128 stands for zero in the data rows.
In the table below, every row is followed by its label. The labels come from one hidden rule.
[162 143  97 112 173 161 152  98 143 171 255 134 123 145 116 157  60 152
 146 143 113 178 117 110 140 121 147 187  99 186 116  82 113 113 147  67
 132 166 130 117 104 156 119  86 134 178 116] i
[ 97 119 128 111 139  63 107 149 142 132 227 140 119  95 160 120 143 120
  73 146 121 123 136  93 191 130  76 124 126 123 160 169  96 121 169  90
 152  68  82 127 127 114 139 166  87  84 128] d
[180  90  90 178  97 193 133 121 126 150 255 138 141 147 100 179 186 155
 151  80 100 109 138 133 125  80 142 179  54 193 187 120 129 122 113 119
 154 189 186 104 102 151 119 131 164  89 138] i
[179   0 166 213  92 174 160 130  38 142 104  90 164 118 172 121 137 156
  67 130  99 112 113  70 167 163 255 115  85  91 136  84 108 111 110 252
  81  89 108 120 129 180 133 190 177 129  24] f
[132 164 126  48 159  82 132 118  58 128 120 138 134 118 183 117 110 143
 119 120 190 136 126 162 119 128 134 159 135 148 163  78 127 127  85 168
 116  56  71 124 164 118 158 111 149  65 126] d
[137 109 110 220  62  65 142 112 140 105  68 139 136 127 179 111   0 148
 102 198 113  91 125 147 132 209 172  89 118 204 178  20  97 126 143 252
 145   0   0 140 158 138 132 119 139  68  29] e
[145 131  76 255 114 183 159  95 162 128  76 136 148 151 163 150   2 166
  95 202 135 185 112 135 139 217 142 242  52 146 158  28  36 102 195  30
  94 175   0 139 145  96 121 119 143 132  52] f
[ 84 241  98 213  81 105 134 123 175 129 158 121 122 135 120 141  74 103
  89 178 147  85 113 166  71 172   0 116  31 168  72  28 131 155 182  14
 138 105  60 140 133  99 120 114 129 114 117] e
[ 93  86 198   1 147 117 103 129  80 137 190 114 146 108 112 114 194 135
 137 102 202  95 145 155 156 116  31 135 151 109  83 176 149 163 113 182
 110  85 166 139 159 142 162 142  95  44 109] g
[157  84 179 120  34 120 116 121 145 103   0  96 137 135  77  81 131 162
  97  83  39 141 113 133 165 133 185 205 161  98 158 196 193 112 164 179
  63 183 226 123  75 179 118 174 111 131 103] f
[132 159  90 115 178 156  95 148 182 163 255 124 108 128 145 167 212 109
 184 145 190  81 138 176 135 100  43 102 179 108 126 234 114 132 100   0
 188 165 214 115 161 132 133 118 100 145 194] h
[162  41 155 116 139 230 113 121 105 131  69 107 131 130 103 141 138 126
 122  78  89 144 120 128 153 122 158 188  92 132 148 153 129 126  61 140
 112 123 216 123 101 116 133 134 162 189 147] f
[ 78 189 100  33 160 138 104 149 183 140 255 150 145  99 147 144 158 111
 153  91 134 119 142 120 118 107  76  35 142 137  58 228 161 152 143  51
 168 147 241 121 136 102 121 137  68 133 192] h
[156 242  41 255  47 149 156  98 155 120  97 146 120 156  76 129  95 174
 114 119  56 154  88  64 103 181 255 222   0  95  93 203  25 103 201 102
  42 201 169 102  81 136 112 112 151 158 145] f
[144   0 105 234  65  77 161  99  80 155  12 128 171 144 227 164   0 151
  89 151 215 125 108 199 104 178  11 108  37 197 166   0  34  82 136 224
 154  25   0 146 168 117 145  81 134  32   0] d
[138   0 173 255  64 148 149 126  36 146 149 113 158 107 196 110  47 126
 103 111 230 135 155 146 166 107 183  69 163 131 201  65 143 113  89 226
 136  12  10 110 125 141 161 125 136  78   3] g
[123   4 144  97 170 158 129 120  67 179 197 113 180 138 143 134  80 118
 147  93 180 155 136 202 108  94 100 144  41 176 151 204  81 118  96  99
 175  60  48 125 146 123 115  83 187 129 142] h
[115 199 209 132 112 159 123 131 126 123  83  89 101 121  86  84 228 116
 128  96  65  81 133  50 157  95 235 182 142  52 121 238 218 160 132 193
 103 127 241 137 116 135 138 197 112 147 176] g
[178  60  56 255  57 134 182 100 111  88   0 137 139 158 109 164  63 173
  56 127  72 170  91 116 130 163 141 205  45 120 188  15  47  71 161  91
  53 142   0  93  88 130 118 155 161 229   6] f
[ 95 187  81 121 154 133 148  96 179 106  78 172 101 132 148 125 101 119
 126 155 102 108 112 143  92 159 117 190  22 152  72  33  23 115 198   0
  70 126 104 131 112  97 100  91 109 157 151] i
[203   0 125 107 165 255 136 133  74 176 191  93 150 122 114 139 152 121
 127  80 147 177 141 143 154  63 128  98  59 176 224 255 142 112  13 231
 183 125 168  96 108 166 122 157 164 136 160] i
[102  79 147  92 130  68 112 142 224 133  52 148 131 111 162 111 126 109
 151 207 177  92 133 101 122 139  55  82 168 125  76  85  79 135 168  83
 151 132   0 148 155 125 124 104 101  98 141] e
[ 60  35 138  71 147  43  79 159 184 137 219 165 137 112 114 109 182 102
 148 130 158  74 146 134 121 115  63  53 201  93  85 110 114 157 114 183
 148  54 134 166 138 120 165 119 111  91 133] d
[127  95 115 188 144 119 162 118 156 145   0 156 134 149 138 140  71 144
 114 118 119 172 106  96  85 150  82 146 117 107  95 102 120 101 162 201
 122 239 163 113 120 137 126 109 158 124  94] d
[158 203  81 174 142 181 113 129  75 121  35 106 126 123 136 114 154 141
 155 113 113  92 127  97 101 149  73 165  86 103 149 123 119 113 147 133
 108 160  95 116 144 146 121 129 138 143  99] f
[127 128 193  25  44  52 128 141  50 106   0 109 133 119 166  32 119 139
   0 183 130  88 156 115 137 128 232 135 255 110 194  15 131 152 131 255
 112   0   0 175 131 123 155 166  97  39  48] d
[142  97 138  90  91  65 133 104  90 109   0 160 155 133 188 114  58 149
  96 162 157 117 139 113 146 185  50  53 159 117 146  73  99 123 152  98
 118 135   0 133 140 109 133 147 117  69  80] d
[ 69 255 108  96 187  97 107 137 166 148 255 170 110 103 130 146 137 103
 251 174 150  91 162 176  50 127   0  44 211 187  63 238 112 127 153  84
 221  45 155 138 148 107 105  95  98  53 227] h
[119 241 115 145 127  69 126 104 210  63   0 156 104 136 173 134 137 141
 147 194  63  84 102 138  89 226  74 144  64 110  41  36 116 140 255  44
 119 109  92 132 133  98 128 114  80 140 106] d
[111 161 135  36 103  69 113 161 142  95  31 121 112 102 115 150 158 136
 179 160 160  95 145 160 101 137 154  57 179 122 109 133 159 143 169  89
 117  68 175 129 152 126 129 123 143 178 121] d
[157   0  77 226 108 123 157 120  76 126 121 120 150 152 142 155  74 165
  98  92  94 154 138 135 133 105 113 188  46 167 181   0 100 105 133 206
 147 127  81 123 146 158 111  93 131  95  99] h
[132 118 136  94 152  77 120 131  50 123 171 149 135 119 138 141   0 110
  52 158 142 109 155 178 138 146 191  99 174 121 144  63 118 123 164 255
 177 108  15 136 166 147 151 144 129 143  31] d
[130 207  84 106 132 237 157 123 196 148 197 157 101 143 127 154 204 133
 205 164 122 158 115 184 109 114 108  98  69 153  77 184 106 114 150  46
 147 139 255 134  83  87 116  98 101 182 203] i
[132 226  63 195 195 123 144 128 135 159 134 165 134 136 133 189  17 124
 146 181 107 108 105 178  78 143  97 198  44 128 122 164  85 123 117  28
 141  80 131 110 134  94  91  90 133 146 164] h
[126 127 114  60 231 191 106 150 166 161 236 100 139 121 101 153 224  88
 219  66 160 145 156 131 153  47 122  89 186 175  73 255 208 158  72 144
 184 178 255 102 127 134 100 136 173 192 255] h
[143 137  96 166 155  91 160 117 149 111  74 193 154 133 254 168  39 123
 135 181 221  95 117 206  55 187   0 175  23 183 113   0  39 138 220 189
 141  34   0 162 156  61 127 112  86  87  89] e
[203  50 100 238 121 213 158 106 132 145 160 125 138 140 115 124  12 151
 117  96 131 155 129 136 148  96 111 217 130 117 117  99 117 115 108 151
 135 174 144 113 113 124 113 116 187 150 159] i
[ 93 223 144 116  58  74 109 105 226 107   0 156 118 133 155 110   0 109
  83 183 157 119 139 133 103 199 160  95 170 102 134   0 135 126 233 130
  84   6   0 186 149 112 134 112 110  91  55] d
[149 102 145 172 153 175 129 127  98 119 177 135 134 132 129 134 180 126
 155  98 168 112 120 137 160 122 207 148 122 171 144 173 159 124 153 133
 150 108 114 114 141 130 128 126 138  88 118] i
[183   0  77 127  91 211 134  98  67 138 173 109 167 127 120 109  78 167
  97  86  91 182 114 120 162 115 188 241  68 150 181 191 105  99  46 248
  87 241 121 101 112 145 121 153 183 197  45] f
[121 255  71 205 112 177 140 110 186 110 198 134 115 148  62 139 255 150
 167  97  65 187 115  63 154 106  66 118  17  89  98 255 102 118  91  64
  29 246 255 103  81 144  88 128 156 248 195] f
[173 116 182 140 131 209 150 117  41 160  58  59 131 140  91 123 243 156
  99  21  67 200 126  81 169 111 255 245 149  75 199 240 168 109   3 207
 114 226 121 101  70 167 116 167 186 110  90] i
[113 255 159  73 173 128 133 157 203 101 115 131 117 116 125 111 112 107
 134 124 186  88 146 133 127  88  66  35 210 147 118 255 155 160  72 188
 192  76 177 144 154 109 133 125  82  97 178] e
[167 162 126  57 112 138 151 107  88 112 116  63 130 153  84 102 206 148
 114  40  58 194  93  71 168 160 238 168 119  98 156  77 155  96 161  89
 104 184 197 109  63 133 145 170 171 200 141] g
[ 96 154 110 154 140  57 140 106 189  96  21 106 110 122 139 136  81 114
 120 153 119 119 129 154 130 175 227 148 156  98 151  62 117 136 143 103
 158  67  29 135 145 139 138 146 103  66 189] d
[127 101 106 202 110 150 154 119 104 150  57 164 149 128 163 121  64 166
 151 139 147 134 122 138  92 121  76 188 121 175 158   0 125 112 139 114
 103  57   0 101 152 104 144  97 134 128 126] g
[113   0 182  42 212 146 122 153  88 175 255 139 146  88 151 136 173  90
 150  44 180 108 162 161 111  41  31  22 238 174 107 205 124 139  28 193
 245  33 179 142 127 122 134  83 124 126 190] e
[ 85 139  99 205 153 112 122 137 124 109 142 185 131 134 159 136  92 114
 165 181 180 117 141 154 112 125  52  36 141 171 105   9 108 150 181  50
 153  20 101 138 140 104 127 108 139  74 138] e
[109 125 122 178  88 124 159 101 181 158  81 188 186 112 210 215   0 108
 177 192 225 120 122 211  57 158   2 125  42 212 138   0  61 118 162  63
 191  54   7 124 188  83 116  57 122  73 104] h
[ 60 223  78 127 141 129 147 133 204 163 176 213 167 120 189 166  89 111
 177 243 175  75 135 247  51 180  60  79 126 159  61  29  34 119 227  30
 170  41   0 123 173  72 123  62 105  80 156] h
[120 255  79  69 101 114 150 102 160 117  91 154 108 147  89 118  54 147
 142 162 165 103 121  95 112 162 183 171  17  94  93 108  77 109 188 143
  90 128 149 126 113 127 127 142 109  70  95] g
[ 83  41 146  66 153  72 106 133 127 114  60 125 147 113 147 153  78 127
  72 121 141  79 127  78  99 102 108 184 179 131 153 117 178 124 123 206
 136  62 170 146 130 134 132 137 108  85 129] d
[119  65 150  82 202 152  97 152 158 170 255 170 167  93 142 147  86  94
 218 149 203 141 151 165  81  52  44  34 195 151  97 102 123 143  56 124
 191  36 116 135 164 115 115 128  86 127 240] h
[150 103 170 197  87 167 129 105  69 111 141  94 114 144  61  75 255 147
  50  60   6 144 110  82 231 125 246 181  97  59 125 221 204 107 155 189
  85 225 195 114  83 165 129 162 192 211 162] f
[170 201 112  70 145 136 119 116 175 139 204  74 119 139  91 167 170 124
 108  77 139 173 105 133 131  92 143 162  48  83 117 252 150 101 149 128
 156 185 255  87  73 117  89  78 152 220 163] h
[172 196 144 205  15  47 150 138  76  74   0  79 139 134  83  52 118 162
   0 116  69 135 124  27 215 188 255 242 167  76 211  70 194  87 147 255
  40  74  64 138 121 147 150 190 172 113   0] g
[144  62 109  64 115 132 124 106 156  97 161 125 117 132 142 126 181 118
 156 149 157 125 120 127 100 129 145 167 162 137 102 128  65 101 157  55
 120 144  92 113 147 125 117 115 125 145 131] i
[123  80 195  62 123 105 117 133  52 123 185  89 119 109  89 100 239 101
 139  99 121 100 168 120 168  74 161  14 187 108 183 171 183 149  66 179
 124 144 235 127 120 153 151 186 118 115 164] d
Which column or columns does the hidden rule look at? Columns are counted from 0, in order:
5 36 42
Here are more rows. What is the label of each one?
[116 153 153 129 132 148 106 127  75 164 155  96 118 111  98 136 231 106
 167 112 144 155 137 162 163 105  75 121 115 140 172  59 139 137  63  60
 175 134 255 133 147  97 116 131 120 129 204]: h
[ 93 165 168 102 185 168 105 142 144 120 137 182  81 129  83 128 132  83
 148 113 156 106 122 145 153 104  44  53 141 102 103 214 178 137 123 101
 139 155 132 125 128 139 127 120  52 134 169]: i
[182  92  70 210   0 177 157 107 110 113   0 131 138 175 154 162  55 182
  98 100  50 162  92  94 120 215 255 255  21 150 201  89  69  99 149  68
  83 179  76 118 118 129 124 139 177 134 132]: f
[133  94 150 134 177  97 120 144  99 160 148 166 146 119 130 163 192  97
 100  64 196 122 141 192  81  66  91   5 183 157 135 161  84 157 114  47
 142 100 134 137 160 123 120 147 119 139 160]: e
[145 141 177  52 166  93  92 152 144 142 157 100 122 111 133 145 245  90
 134  47 148 126 136 119 114  67 148 120 223 112  76 255 140 131 108 181
 143 126 255 124 129 138 121 155 109 108 152]: e
[194   0 181 120  91 186 114 149   0 120 118  43 103 155  78  88 168 156
  45  56  71 216 120  31 190 172 255 200 101  69 199 168 197 110  38 255
  49 188 215 114  98 188 123 207 141 191 130]: f
[207 113  49 223 145 170 164 128  59 141 151 131 133 138 110 123 129 160
 115  92  53 206 116 144 143 118 158 225  23 139 185  29  84  87  63 169
  90 205  72 128 119 129 112  81 166 150  84]: f
[123 183 110  90 185 197 110 136 147 127  80 142 102 102 139 108 125 104
 172 107 144 135 124 148 137  81  22  88  94 147  76 227 111 137 122   0
 155 167 220 141 140 137 129 109 157 158 203]: i
[113  79 174 145 139 121 134 128 186 129  92 136 123 102 163 163 118 137
 155 131 143 105 118 130  96 157 121  88 153 174 138  48  70 132 107 100
 164  92  37 121 158 120 111  67 159 113  95]: h
[ 99  95 121 141 144 187 115 122  92 136 255 133 133 133 103 167 167 105
 161  97 126 174 118 172  97  71  76 119  96 184  37 186 154 149 100  93
 181 192 160 115 143  99  97 102 107 170 187]: h
[135 152 141  95 129 131 117 135 104 139 181  78 100 129  87 115 215 120
  90 127 117 125 120  80 177 151 227 253  53 112 114 215 197 126  94 136
  55 211 230 114 132 137 116 148 125 150 160]: f
[138 180  72  74 149 230 123 126 161 167 178 148 132 147  94 159 186 119
 143  95 121 164 118 105  99  86 146 172  96 128 113 181 157 124  72  69
 138 226 255  88  74 108 119  80 124 222 147]: i
[ 52 196 124  78 126  96 114 152 215 133 182 185 104 122 161 166 136  92
 229 181 183 158 133 150  82 118   0  92  62 111  81 136 103 149 160  20
 175  98 187 128 158 109 114 104  73 103 218]: h
[113  85 113 197 103 114 136 113  62 125  94 103 124 120 120 136 136 133
 109 128  93 159 142 146 126 161 106 204 146 148 156 130 122 143 138 232
  96 167 160 136 131 128 139 135 144 103  51]: g
[130 213  90 158 139 164 150 108 172 128 104 198 121 147 102 157 114 142
 172 216 133 134 111 143  77 158  82 132  33 120  92 130  82 124 230   0
 104  75  98 148 137  83 125 110 118 158  81]: f
[102 159 123  76 131 100  84 148 143  84 114 121 102 120 106 114 104 114
 116 143 107  91 116 109 104 129 114 134 138 113  88 128 170 152 165 127
 142 162 105 157 113 132 144 140  92 102 174]: d
[143 112 162  25 101 144 141 147  55 106 135 123 120 143 126 106 133 109
  94  65  84 109 133 110 160 114 218 103 170 131 138 255 225 147  80 146
 114 124 188 114 119 165 144 133 131 100 120]: g
[173 143  94 161  95 136 143 125 160 123   8 127 122 151 104 116  84 141
 146 147  29 138 114  92  82 184 194 205  86 101 112  60  52 122 195  36
  91 163  23 114 138 127 139 114 149 145  53]: g
[139  88 125  81  99 142 120 136 192 119   0 164 125 135 178 114  72 113
  71 162 106  90 103 144 152 141 173  86 120 146 170   0 110 147 159 195
 121 144  35 145 138 141 147 147  96  53  45]: g
[112 103 138 165 117  65 132 111 167 105  71 155 142 128 153 165   0 135
  94 136  77 113 113 184 109 180  99 140  98 156 117   6  89 106 130  87
  99  49  87 127 133 112 140  92 138  76  83]: d
[142   0 111 173  92 148 131 129   1 119 168 100 150 132 133  66  81 151
 111  70  99 133 110 120 147 158 217 139 166 140 164 125 124 110   7 241
 115 157  71 121  98 159 143 166 168 117  68]: g
[100 135 173   0  95   4  98 140 130  73   0 140 121 101 176  60  83 115
  57 231  69  50 138  72 135 160 136  38 255 108 107  17 200 156 163 201
  85   9  83 177 167 137 185 159  52  39  41]: d
[136 153 106 121  56   9 105 117  78 106   0 135 150 147 131  77  41 128
  93 199 120  48 123 112 145 166 225  73 197  69 152   0 122 145 150 222
 142  64  34 175 111 142 145 162 128  87  72]: d
